In the data rows, 128 means zero.
Here are some points, one per row:
[ 93  83  75  74  88 106 104 118 158 135 146  94 185 115 148 105 103 171
 130 101  99 160  98 111 163 102 236 149 125  84  77 131 106  68 174  82
 152  94 255 173 135  87 163  91 115 172  89 160]
[147 187 165 163  92 200  98 118 161 137 104  76 117  91 131  89  97  70
 106 154 209 170  81  89 193  94 153 189 101 127 161 162 132  78 208 162
 111  80  93 173 128 223 147  92  96 176  94 171]
[153 102 121 234  97  84  96  75  97 117  95  72 123 183  93 181 123 125
  72 129 155 103 168 188 110 143 141  89  81 102 143 120 161 148 146 192
 102 172  77 106 103 153 149  93 105  84  72 121]
[171 165  83 230 163 184 183 120 102 174 142 181 101 213 125 229 155  86
  97 218  68  94 200 189 101 143 104 118 210 156  87  95 120 106 165 129
 107 147  85  79  76 187 103 160 178 105  91 222]
[176 172 141 119 149  98 165  91 100 139 171 142 103 228  88 172 153 105
  96 171 108  98 167 191  98 157  98 145 255 147 102  98  71 135 122 119
 111  97 124  88  93 176  96 162 177 103 200 112]
[108 109 101  75 104  95 103 154 177 139  97  90 134  78 137 133 102 154
 183 105 133 104 120 130 115 114 124  98  86 176 177 150 111 151 152 136
  65  92 164  87 103  86 148  99  88 164  85  72]
[166 142  86 127 164 167 174 104 102  80 162 157  77  96 198  92 201  95
  88 161 102 233 137 100  96 205  94 138 128 103 118 101  97  90  85 103
 142 133  79 191 134  91  97 157 125  93 182  91]
[ 87 103 144  84 106  82 112 150 154 164  98  81 186 140 182  90 114 172
 161 111 131 192  93  81 173 106 123  99 111 225 196 185 166 150 158 139
 114 103  91  97 114 117 183 102 126 159 147 100]
[165  78 171 109  91 113  97 130  68 102 101 113 130 153 135 161 135 100
  76 115  99  82 115 171  95 172 206 137  88 109 127 131 160 192  96 204
 150 164 119  96 115 165 162  99  83  78 149  79]
[ 88 135  95  93 184 134 147 125  71 143 154 156 155  95 170  98  74 196
 146 121 120 168  92 107 205  76 107  74 179  91  95 102 106  91 106 110
 119 142  72 185 240 107  73 201 110 178  79  76]
[ 95 104  92 101 174 104  75 150 140 136 176 172 211 105 173 104  98 152
 107  70 117 172  95 104 184  92 104  82 178  88  87  85 100  90  85 100
  79  77 156 186 215 112 113 182  74 142  84  85]
[106 208 118 189 178 127 178  93 103  77 185 158  91 133  90 178 177  79
 172 212  88  75  87 169 160 171  97 150  89  99 100 103  97  90 104 102
  82 145 166 152 192  99 110 177 255  96 148 132]
[162 161  84  65 175 146 180  78 107  84 137  93 105 190  73 180 178 105
  94 135  99  88 157 169 105 152 100 173 245 131  99  93 119 153  92  85
  85 145  70  85  93 158  95 151 129 104 172  88]
[194 136  89  99 126  92 193 133  91  98  73  82 123 166  99 161 181 108
  89 120  78 104 158 186 109 148 127 146 112 117  70 111 140 214  92 181
 125 159 189 105 114 226  99  87 172 103 194 143]
[149  81 153  92  98 109  97 229 103 109 103  89  84 144 131 106 150  83
 153  87 181  80 131 190  89 149  71 131  99 149 141 147 191 169 109  80
 227 181 113 101 118 184 155 118 101 116 157  83]
[ 99 100 110  87 101  91 111 140 169 142  90 132 204 100 167  99 106 164
 190 112 151 121  92  79 157  99  88 139  95 203 171 175 157 153 134 114
 136 103  74  89  77  86 183  96 104 162 121  93]
[109 100 180 147  95 105 100  78 179 154 108 205  81 132 109 230  92 135
 144 123 208  96 177 165  92  95  93 109  97 166 183 147 220 138 118 169
 109 215 183 107 129 178 113 102 106 144 103 209]
[ 77 156 115 179 170 255 186 108  94 239 140 208 196 151 100  96 173 196
 114 144 180 157 187  97 122 149 109  97 120  95 139  92 111 105 177  93
 107 196 180 189 206  91 103 171 224  93 102 148]
[ 93  82 105 195  62 140  94  79 143 186 134 125 188  82 112 108 102 183
 119  97  82 133  87  89 139 100 173  97 177  77  72 104  91  91 228  62
  88  90 130 173 148  98 138  94 146 140 105 154]
[179 199 127  84 163 120 194 123  98  93 176 145  92 124 137  83 177  97
 123 170  91 118 148  81  99 187 136 169  95 104 108  95 103  89  89  90
 174 102  75 172 147  91  90 161 103  86 140  95]
[128 139 142 120 108 100  90 227 158  88 170 112 139 101 227 119  87  91
 141  89 109 233 111 103 224  82 255 245 127  94  83 136  87 119  87  80
 255 112  86 164 104 162 170  97 109 177 184 100]
[176 155 220  74  98 136 102 171 179 152 126  92  83  97 157  88 102  78
 135  97 165 160  94  91 193  95 168 236 117 104 143 157 111 104 184 172
  77  95  80 168 115 178 167  97 140 177  75 171]
[ 85 104  98 132  99  99 110 195 149 134  85  99 146  96 142  80 108 153
 136 113 110  77  86 124 156  96 168 102 144 148 182 174  82 190  74 171
 188  94 176  89 108  89 174 101 106 155  79  99]
[113  92 180 158 107  92  96  85 163 131 102 116 100 102  94 143  92 119
 119 107 173  89 155 192  90 118 137  88  94 162 150 153 172 119  81 165
 102 149 110 102  95 141 121  98  89 116 118 180]
[175 150 132  94 182 122 169  92 101  94 177  94  92 125 182  80 179  97
  94 164 104 139 151  67  88 194 115 162 151  94 100  97 100 122  93  90
 180 136 184 120 115 123  81 172 149  92 126  90]
[124  85 183 142  91 113 123 229 104  72  91 150  98 182  87 187 129 124
 240 134 207 106 162 154  99 151  96  84  95 127 160 150 190 138  85  97
  76 218 150 105  95 168 117 134  96 116 156 180]
[ 89 103  88 114  97 126  93 137 146 102  96  93 146 137 107 147  78 132
  64  90 121 134 116 170  76 104 128  91  87 105 143 152 131 197 139 177
 168 104  92  95  97  94 159 100 165  82  77  97]
[105 100 146 158 108 135 103 151 180 105  93  86 128 102 117 137  90 115
 166 103 114 116 117 136  97  95 172  77  99 145 154 159 171 158  97 155
  99  77 114  94 112  78 152 107  92 143 175  79]
[149 199 168  99 186  72 192 133  99 108 179 124 103 106 144  97 200 107
 136 175  97  95 136  88 112 183  94 179 101  86 105  91  97  83 112 108
 233  91  84 168 127  84  91 177  74  89 222 105]
[159 178  85 156 173 146 169 103  97 122 163 171  87 150  82  90 174  90
  83 157  93 122 175  74  94 155  98 132 199  92 108 104  95  97 126 116
  79 202 229 118  88 121 110 151 164 100 185 161]
[110  93  65 226 107 164 103 121 174 176 106 132 171 127  74 101 111 198
 215  77 148 116  98  99 120 106 124 112  95 173 202 169 137 134 190 205
 111  75 112  89 126 100 133  97 160 159 107 142]
[104 122  94 115 184 201  87  96 103 227 147 222 152  86  85 122  83 199
 110 175 139 164  85 102 177  90  90  97 139 117  92 114  91 121 194  92
 108 157 111 181 255  91  90 204 133 157 109 235]
[ 90 101 255  91 102 112 102  90 155  65  95 163  90  98 127 143 100 145
 124  88 146 127 150 138  91 100  75  91 104 228 148 141 200 141 120 145
 148  78 175  97  99  82 139  96 102 164  94 148]
There is one direction along which these points spread out most. Take the direction at right angles to it along which they spread out most. Then take the direction at right angles to both along which they spread out most. Go by this last direction. How far along it is each point below, from 0 to 99? The average is 50, and the first point in the table lies past the average. One standard deviation of the points above along it is 16.
[194 136  89  99 126  92 193 133  91  98  73  82 123 166  99 161 181 108
  89 120  78 104 158 186 109 148 127 146 112 117  70 111 140 214  92 181
 125 159 189 105 114 226  99  87 172 103 194 143] 56
[ 85 104  98 132  99  99 110 195 149 134  85  99 146  96 142  80 108 153
 136 113 110  77  86 124 156  96 168 102 144 148 182 174  82 190  74 171
 188  94 176  89 108  89 174 101 106 155  79  99] 58
[124  85 183 142  91 113 123 229 104  72  91 150  98 182  87 187 129 124
 240 134 207 106 162 154  99 151  96  84  95 127 160 150 190 138  85  97
  76 218 150 105  95 168 117 134  96 116 156 180] 41
[105 100 146 158 108 135 103 151 180 105  93  86 128 102 117 137  90 115
 166 103 114 116 117 136  97  95 172  77  99 145 154 159 171 158  97 155
  99  77 114  94 112  78 152 107  92 143 175  79] 54
[ 87 103 144  84 106  82 112 150 154 164  98  81 186 140 182  90 114 172
 161 111 131 192  93  81 173 106 123  99 111 225 196 185 166 150 158 139
 114 103  91  97 114 117 183 102 126 159 147 100] 55
[113  92 180 158 107  92  96  85 163 131 102 116 100 102  94 143  92 119
 119 107 173  89 155 192  90 118 137  88  94 162 150 153 172 119  81 165
 102 149 110 102  95 141 121  98  89 116 118 180] 41
[149 199 168  99 186  72 192 133  99 108 179 124 103 106 144  97 200 107
 136 175  97  95 136  88 112 183  94 179 101  86 105  91  97  83 112 108
 233  91  84 168 127  84  91 177  74  89 222 105] 77
[ 93  83  75  74  88 106 104 118 158 135 146  94 185 115 148 105 103 171
 130 101  99 160  98 111 163 102 236 149 125  84  77 131 106  68 174  82
 152  94 255 173 135  87 163  91 115 172  89 160] 54
